The rows of A fall into several groups, and each row is roughly a mix of its group's hidden directions.
A, 94 rows:
[[-17  -4 -29  -8  19 -16 -15 -25  37 -28 -33 -20 -42]
 [ 36  27   0   8 -20 -16   5 -38 -28  38 -10 -37  14]
 [  8 -44  17 -12   1  15  -5  18  21 -18  62 -22  -8]
 [ 13  28 -20 -37  15  -1 -25   8 -13  50  35 -17 -19]
 [  8  15  15 -31  15   5 -28 -26 -14  60  31  -8  13]
 [-10  -9  44 -26  27  -8 -22  27  29  22   6 -20 -40]
 [  2  -5  39   3  21  10  -9  38   4  15 -22 -17 -59]
 [-42 -30  -7   5  23  28   0  33  16 -37   9  34 -14]
 [-29 -27 -34 -15 -34  -8  34 -10  11 -12   0  42 -28]
 [  7 -36  14 -13  18   3 -10  12  11 -10  70 -26  -3]
 [ -3 -26  -8   2 -54  11  26  15   4  -7  23  50  17]
 [  1 -18 -10   5 -57  11  27 -30  -1 -29 -16 -22 -34]
 [-10 -20 -11  -6   6  -4  -5  21  40 -42  22  52  20]
 [  1  17  10   0  -5   2   5 -31 -36  45 -10 -56  -9]
 [  2   9  35   5  28 -13 -35  52  20  36 -10  -3  10]
 [ 27   1  24  -6   2  12  12  33 -17  15  61   6  33]
 [-18 -62  -6  -6 -22   8   1  -2  24 -19  45  -1 -18]
 [  2   9 -17 -15 -41   6  48  15  -9  12   8  54  -3]
 [  5  29 -10 -34  12   7 -31  17 -16  51  31  -7 -27]
 [  0 -33   1  -1 -46  10  29 -53   6 -29  -8 -15  -8]
 [ 17  62  -3   5  29  -5  -3  -2 -12  24 -46 -12   5]
 [ 26  27  34  23  23  12 -30   9 -19  24  -4 -33  36]
 [-18  24 -14  13  16 -14 -15 -27   2  -2 -72 -11 -14]
 [ 15  11  23 -35   7  -3 -33  -9   5  61  22 -25   1]
 [-18 -19 -11  39 -11   6  30   8  -1 -58 -26  24   2]
 [ 20  21  10 -34   7  -7 -29  -7   1  60  22 -30  -3]
 [-38 -21 -25  29   4  40  16  13 -26 -37 -13  19 -11]
 [ 28  16  35  17  32  12 -30  19  -5  12  16 -39  35]
 [ 17   6 -14 -27 -48   2   6 -13   4   1  -1 -41 -52]
 [  0 -24   5   3 -53   9  28 -39   7 -36 -19 -15 -19]
 [-35 -17 -23  -2   9 -23 -10 -28  20 -35 -44  -3 -31]
 [  1  27  -6 -30  13  11 -32  13 -22  54  31  -1 -23]
 [  7  -9   8  -6 -60   7  11 -11  10 -14 -21 -33 -47]
 [ 19  15  22  17   0   6   5 -10 -33  42 -26 -47 -31]
 [  2   1  10  19 -52   4  18   6   7 -36 -41 -16 -36]
 [ -7  26 -12 -14  34  11 -28  14 -30  50  34  17   0]
 [-13 -30   4   4 -39  12  29 -20   9 -57 -18  11 -19]
 [-23  12 -33   0 -29 -14  19 -27  -8   4 -47  39 -18]
 [ 26 -13   8 -17  -4  18  12  25   9  14  75  -6   0]
 [-38 -23 -16  27  26  51  22  19  -3 -17   8  26  -6]
 [ -8   1  -5  -3   0  16   9  52   5 -41 -27  38 -33]
 [ -6  44 -16  18  16 -13 -11 -19  -5  14 -66  -1   7]
 [ -6  -7 -16  12 -11  -8   1 -58 -21  16  22 -29  45]
 [  5  20  13  -3  -6  -1   4 -25 -34  46 -15 -56 -15]
 [ 17  37  21  29  25   5 -26   3 -18  26 -28 -23  39]
 [  9  17  11  -4  -4  -9  -5 -36 -28  49  -2 -55  -2]
 [-33 -18 -24 -10   9 -24  -3 -25  20 -39 -38   0 -38]
 [  8 -26   0 -26 -20   3  30  21   0 -10  64  27  -6]
 [ 17  16  17 -25  -4  -1 -30 -10  -2  65  16 -33  -6]
 [-27   5 -37   9  -3  40  31  21 -19 -33 -13  35  -1]
 [ -1 -12 -12 -20 -45   3  39   3 -17   8  33  48 -11]
 [-27   6 -38   4 -10  34  33  19 -16 -38 -14  37   5]
 [-15  -8 -28 -18  -8 -10  -2   2  27 -43  22  45  38]
 [  5 -23  30  -7  33 -15 -31   0  46  22  41   0   4]
 [-11 -39  -6  -2 -47  15  30  13   1   5  39  38   6]
 [  6 -33   1   3 -40   3  29 -59   8 -20  -8 -23   7]
 [-28   0 -18 -46   0 -14  -8   5  35 -25  31  31  28]
 [  4  28  -1  -9  48  -8 -31  30  -9  46  21   8  17]
 [-16 -30   9 -14  25 -10 -25  15  50 -17  37  29  11]
 [ -2  39 -11  -5  45 -21 -18 -23  -3   2 -43 -28 -21]
 [ 12  34 -11 -37  13   0 -29  14 -14  50  29 -13 -23]
 [ 51  34  14 -28 -23 -46 -12   2  17  12 -11  -1   4]
 [ 20   6  30  22  10   9  -2  -1 -24  42 -23 -42 -39]
 [ -6  -8 -38   2 -13  -6   2 -13  10 -40  20  43  47]
 [-35 -34 -35  10 -34  -6   7 -18  27 -20 -26  30 -12]
 [ 21 -18  34  -8  28   9 -18  22   6 -15  52 -37   9]
 [ -3   5 -23   2 -18 -11   2 -57 -25  14  17 -25  45]
 [ 32   1   6 -14 -24  15  18  23  -8  17  65  21  15]
 [ 17 -26  17   6 -20  19   2  23  -3  13  65   7  31]
 [ 22  39  30  20  22   8 -18   8 -31  33 -14 -22  35]
 [  8 -15 -13   6 -45  -1  36 -34   7 -47 -20 -19 -15]
 [ 17  37  21  27  30   3 -23   9 -19  26 -19 -20  45]
 [-32  -9 -23  20  12  50  33  25 -10 -24  -7  31  -9]
 [-32 -16 -37   1   8 -17 -11 -30  34 -21 -37  -8 -34]
 [-14 -16 -22 -11  -4  -8  -1   8  30 -45  22  48  34]
 [-19  10 -22  -1  -1 -14 -11 -35  10 -16 -63  -5 -36]
 [  3  27 -18 -33  12   9 -27   9 -23  50  36  -5 -26]
 [ 18  28  28  19  36   2 -36  -3 -18  20 -14 -42  23]
 [ 13  18  18 -23  12  -1 -33  -7  -6  67  21 -21   6]
 [ -2 -10 -23 -29 -35  22  14 -51 -21   1  26  -9 -30]
 [ 37  33   1  -2 -24 -22   1 -33 -27  35 -15 -36   7]
 [  2   1  20   6  44 -25 -20  54  32   1 -11   9  25]
 [  6  17   7 -18  53 -14 -30  21   4  39  24   9  30]
 [-35 -32   0  -1  24  19  -5  34  29 -35  15  37  -9]
 [  3  35   1   3  39 -14 -29 -24  -3   0 -47 -37 -16]
 [-13 -17 -16  36  19  -9  25  20   9 -55 -19  27  23]
 [  2   7  17  22  41  -4 -47 -10   7  -5 -25 -49  14]
 [ 15  16  29   3   7   3  -3  -1 -22  46 -21 -47 -39]
 [-21 -23  -5  50  20  40   5 -13 -39  12  -5 -22 -18]
 [ -9 -15 -17  36   2  -8  30  18  10 -61 -27  17   9]
 [-21   1  -8  14  34  16   5 -23 -34  -1  21  49  39]
 [-13 -10  -3  33  39 -13   9  33  11 -35 -14  32  37]
 [ 22 -17  18  -6   0  19   8  33   5  10  70  -5  20]
 [ 33  34 -26  -5 -35 -11  19  15  -7 -30 -30  36  10]]

One row of each group comes first, with its name. Which group is each row after those in?
[ -8  -1  19  28  50 -13 -13  30   8   7  -7  25  49] -> (62)
[ -7 -50   3 -11  10   2 -17  -1  31 -29  43 -30 -23] -> (25)
[ 24  33   1   4 -26  -5  16 -18 -42  26 -35 -37 -11] -> (69)

[ 28  15  26 -39  -7 -45 -17  -6  38  21  16  -9  15] -> (69)
[-11 -24 -31  11 -29  17  37 -41 -17 -41   3   8  -9] -> (62)
[-24 -23  22 -21  21  -2 -20  44  37 -25   6  21 -30] -> (69)
[ 14 -26  15  -1 -19  18  13  28  -4  12  67  12  25] -> (25)
[ 29  36 -27 -20 -33 -18   9  17   0 -31 -23  38  11] -> (69)
[-13  18 -19 -14  33  18 -19  -1 -37  39  40  28   4] -> (62)
